Look-ups in named tables: a row name and a column name give one cell, copied from the table.

fil:
,sukif,suser,gem,mis
sizanid,6.58,7.15,2.16,6.13
losimas,1.46,3.11,1.93,4.10
zeg,1.21,4.46,5.14,7.70
runu,2.19,2.57,5.14,8.38
puzadif,2.68,1.50,4.91,6.35
rogif,0.48,3.65,3.53,4.77
neka,0.73,5.27,5.83,6.13
dilaz,4.38,7.69,7.43,5.23
gos,2.68,4.46,2.84,1.62
buniru,4.38,2.03,6.75,7.48
puf,2.43,2.03,5.14,7.70
liv,6.33,7.69,1.93,5.23

mis of sizanid is 6.13
suser of rogif is 3.65
gem of sizanid is 2.16
gem of gos is 2.84
gem of rogif is 3.53
gem of dilaz is 7.43
mis of liv is 5.23

lub:
|  | zapon | funili | nek |
|---|---|---|---|
| kip | 136 | 71 | 158 |
| rurade | 160 | 214 | 86 |
| gatisof | 152 | 152 | 170 |
| zad | 121 | 162 | 124 |
| debuden | 160 | 148 | 173 |
| dovik | 38 | 182 | 152 |

funili of dovik: 182
nek of kip: 158
zapon of kip: 136
zapon of debuden: 160
nek of gatisof: 170
funili of debuden: 148
zapon of rurade: 160
zapon of gatisof: 152
funili of rurade: 214
funili of kip: 71
nek of debuden: 173
zapon of dovik: 38
zapon of zad: 121
nek of rurade: 86
nek of dovik: 152
nek of zad: 124
funili of gatisof: 152
funili of zad: 162

zalo:
,madi,rebit,guzila,lika,sizuvi
fusid,4680,337,182,2083,-8129
narote,-6810,-2643,-1902,-1608,8004
latiz,-346,-535,-299,-5716,-173
fud,-5401,-2251,-1629,-1016,6074
kep,3568,99,15,1939,-6476
fiped,-50,-22,-22,-123,25
bivod,-808,-941,-869,9054,-482
vof,-75,-46,-42,34,28
linu,-3945,-732,-502,-1636,6004
mes,-770,-1562,-1115,-383,-737
luz,293,-191,18,-9361,-666
san,286,-197,23,-9931,-651
mozor,273,-76,70,-7545,-491
pigos,-88,-59,-48,-154,39

What is the guzila of kep in zalo?
15
What is the madi of bivod in zalo?
-808
What is the guzila of narote in zalo?
-1902
What is the sizuvi of mes in zalo?
-737
What is the madi of fusid in zalo?
4680
What is the lika of kep in zalo?
1939
What is the madi of mes in zalo?
-770
What is the madi of fiped in zalo?
-50
What is the rebit of mes in zalo?
-1562

nukelab =
,befe,gopaf,viv,vof,fimod,leza
zot,120,100,139,113,110,110
molev,53,166,98,97,115,118
deten,81,141,77,104,114,114
rin,200,25,111,113,98,106
dodosi,111,111,115,111,108,110
zafu,106,119,102,106,106,111
mosat,110,112,106,111,109,110
nuberab,160,61,126,148,115,95

gopaf of zot = 100
gopaf of dodosi = 111
vof of zot = 113
leza of rin = 106
viv of nuberab = 126
befe of mosat = 110
leza of mosat = 110
fimod of zafu = 106
leza of zafu = 111
leza of deten = 114
fimod of dodosi = 108
vof of mosat = 111

duk =
	dopod	minog	gefu	puzefop	ter	foduzaz	luvelu	belod
zodisun	18.227	-10.697	-20.787	-50.581	-11.838	-12.302	-17.920	-23.204
vit	-70.126	-21.606	-8.999	39.853	-6.234	-19.661	-19.066	-9.522
gem	-13.993	-11.999	-16.673	-16.221	-19.399	-22.086	-15.974	-5.294
nukisor	-22.706	-30.153	-21.399	-16.215	-50.127	8.470	5.604	-50.043
gop	-14.399	-38.005	8.842	-19.400	-5.237	-14.827	-20.180	-18.499
vufuti	-22.391	27.171	-57.221	-4.187	16.251	-14.454	-29.418	-23.778
gilo	-19.669	-22.182	-8.500	-12.302	-15.906	-17.313	-16.037	-13.184
tipof	-37.260	-29.078	-0.884	5.137	-7.161	-17.101	-19.145	-14.181
koz	-22.195	-30.697	-17.026	-15.129	-66.769	-2.464	10.050	-29.764
fos	-18.149	-15.614	-22.102	-15.381	-18.252	-6.713	-12.387	-30.371
pag	-13.761	-18.045	-12.972	-17.973	-18.883	-17.417	-14.992	-12.839
nezoku	-21.496	-94.017	73.101	-16.230	6.016	-20.702	-26.120	-8.862
boz	-45.054	10.168	-44.234	16.030	12.704	-9.269	-25.679	-30.716

What is the ter of gem in duk?
-19.399
What is the luvelu of gop in duk?
-20.180
What is the foduzaz of pag in duk?
-17.417
What is the ter of nezoku in duk?
6.016
What is the gefu of vit in duk?
-8.999
What is the dopod of pag in duk?
-13.761
What is the dopod of zodisun in duk?
18.227
What is the puzefop of vufuti in duk?
-4.187
What is the foduzaz of nukisor in duk?
8.470
What is the luvelu of fos in duk?
-12.387
What is the belod of tipof in duk?
-14.181
What is the minog of nukisor in duk?
-30.153
What is the belod of koz in duk?
-29.764
What is the luvelu of nukisor in duk?
5.604
What is the ter of koz in duk?
-66.769
What is the puzefop of pag in duk?
-17.973
Row with the largest foduzaz: nukisor

